One turning vector, and how many ticks it has turned
The counts run from 0 to 356.
[105 102 136 133 158 145 118 111 151 134 107 118  95 150 121 145 193 194
 148  82 179 113 131 107 112 132 121 139 135 130 164 155 144 141 159 101
 129] : 341
[132 125 155 123 103  84 181 176 126 129 167 158 114 114 147 143 114 130
 156 109 163 146 167 147 154  82 106 114 100  84 131 141 109 100 132 137
 150] : 124
[106 118 117 154 130 106 176 160 107 142 142 140 144 173 146 106 124 116
 172  94 105 163 209 106 134 120  68 100 136 126 129 151 114 119 136 131
 158] : 99
[106  95 126 163 154 156 135 135 138  96  95 121 114 104 182  64  78 126
 161 139 126 135 142 127 147 100  79 120 136  96 121 133 111 127 114 141
  90] : 72
[134  93 149 141 158 133 144 126 107 103  99 150 146 152 144  70 119 148
 179 101 140  98 168 125 116 100  95 133 144 130 108 168 110 130 175 148
 146] : 97
[134 108  86 152 125  79 111 131  89 129  74 118 163 160 113 119 114 151
  89 145  94 101 142 129 118 137 118 148 148 110 108  93 142 120 162 108
 155] : 179
[131 111 161 133 113  94 130 120  92 203 141 175 115 127 110 165 154  79
 139 109 102 196 137 133 110 137  99 126 114 110 152 147 144 128 131 135
 130] : 320
[ 85 116 122 128 100 107 106 136 105 161 140  93 106 130  91 147 176 150
 107 142 147 149 135 127 129 145 198 157 147  98 143 125 164 161 127 104
 121] : 347
[ 53 127 112 145 131 163 118 143 133 113 117 122 152 161 130  67 110 175
 148 108 134 150 157 163 162 110 110 150 105 129  86 146 131 116 157 111
  93] : 279
[149 146  70 126 132  81 152 161 108 109 136  96 144 156 108 163 128 108
  70 137  66 130 153 103 124 160 126 120 166 155 146  80 137 134 144 119
 159] : 181
[108 136 118 111 116 126 130 140 121 139 186 137 158 143  85 125 120  79
 130 138  89 193 170 114 134 153 192 119 127 148 114 135 150 160 115 122
 129] : 270
[108 115 121 148 136 109 153 138 128 148 143 136 109 102 168  88  93  72
 159 151 105 198 168 100 158 126 102 110 132 101 136 126 134 134  78 136
 107] : 74
[116 129 139 121 107  82 170 164 149 153 161 141  99  93 164 159 110 137
 146 111 161 161 138 135 154  84  87 109 100  91 170 129 120 108 123 126
 131] : 137
[102 117 174 121 130 138 121 105 133 160 106 177 122 135 101  93 140 138
 166 116 177 134 118 170 129 111  85 151  80 118 101 184 113  90 149 135
  98] : 304
[102 149 129 128  73 133 117 125  95 177 153  90 116 127 127 133 174 131
 118 148 112 132 139 116 152 159 207 117 144 121 124 107 136 127  72 112
 143] : 25
[163 146  97 135 104  75 139 138  91 123 125 148 169 141  95 148 132  99
  86 149  78 109 158 124 120 150 124 127 124 136  97  87 115 124 139 113
 178] : 193
[175 145 153  96 109 174  92  88 141 130 115 127 139 109 110 109 111 121
 111 160 147  73  47 151 116 128 157 131 112 149 114 121 134 123 109 140
 124] : 222
[170  80 116 146 174  80 148 130 145 104  94 171 124 119 139 140 104 146
 144 123 135  99 136  99 116  97  75 114 115 108 160 111 123 152 164 115
 149] : 161
[ 99 152 120 158  76 119 142 139  95 157 156  92 119 126 140 142 163 113
 112 126 103 146 183 107 165 150 160  94 130 111 131  72 131 129  81 109
 151] : 24
[103 124 148 194 121 156 118 105 119 127  98 146 161 127 170 111 141 177
 150 105 128  73 157 123 150 100 110 116  97 103  80  98  90 114 117 113
 156] : 34
[183 119 137 117 159 100 140 126 142  76 163 151 114  93  99 188 155 118
 105 100 136 118 162 107 118 134 171 123 139 135 150  91 126 180 155 121
 141] : 351
[147 108 138 172  96  94 156 123  74 150 102 117 107 109 124 102 154 101
 126 127 114 128 184 125 169 119 114 100 131  83 127  67 122 132 113 120
 148] : 10
[102 139 142 142 120 109 144 152  98 170 148 171 136 140 119 167 142  81
 126 103  85 192 146 153 102 141  71 130 109 114 121 137 122 107 139 133
 115] : 307
[ 82 125 137 117  89  77 108 145 134 192 143 137 102 130 135 145 128 152
 127 171 173 160  92 145 127 111 134 148 120  78 152 174 145 111  93 120
 114] : 139
[ 98 117 124 128 138 130  97 111 107 174 134 124 126 128 133  74 119  86
 138 196 125 173 128 113 123 153 161 147 150 117 123 173 140 134  80 132
  92] : 76
[ 97 141 130 110 101  74 158 157 150 183 163 136  93 115 155 160 132 149
 139 139 170 170 134 127 143 111 123 125 116  94 174 163 138 112  99 114
 124] : 138
[129 151  86 103  97 127 172 144 154 148 147 109 106 139 114 113 152 150
 130 138 161 120 158 134 194 138 110  92  96 142 134 111 138  80  79  93
 152] : 201
[144 134 135 119 125 163 138  98 183 172 153 169 143 132 142 138 131 124
 162 122 143 130 108 113 137 133  81  70  76 151 155 124 121 104  81 112
 149] : 226
[109 159 147 167 139 161  95 129 124  89 120 104 154 104 175 146  89 109
  86 132  91 104  89 126 102 121 146 154 151 121  97 102 107 137 123 152
 100] : 53
[124 122 164 178 128 132 119 108 139 108 115 177 164  97 164 117 101 140
 151 137 132 109 148 124 157 103 113 112  84  95  90 105  81 123  91 127
 138] : 47
[113 162 138  76 121 145 141 155 142 102 174  89 103 136 139 151 149 158
 144  99 172 109 108 148 127 126 160 141 154 155 148 187 132 108 138 158
 136] : 120
[102 112 126 173 114 150 122 100 106 131  78 100 132 144 152  85 165 186
 149  97 148  70 146 127 161 116 102 126 118 106 106 100 117 110 125  93
 147] : 21
[117  99  81 128 134  88 105 115 124 180  96 139 130 180  92 100 166 182
 131 167 137 126 147 102 139 153 126 133 119 119 123 135 151 125 119  74
 142] : 177
[177 106 114  78 149  82 124 126 150 142 156 135  98 110 101 178 130 116
 113 171 144 133  86 103 104 143 159 136 157 135 183 149 153 153 126 137
 122] : 157
[ 78 165 122 125 104 120 147 175 116 147 168 131 132 148 119 155 127  81
 111 110  86 202 141 157 131 148 107 138 127 142 119 141 134  96 127 134
 104] : 295
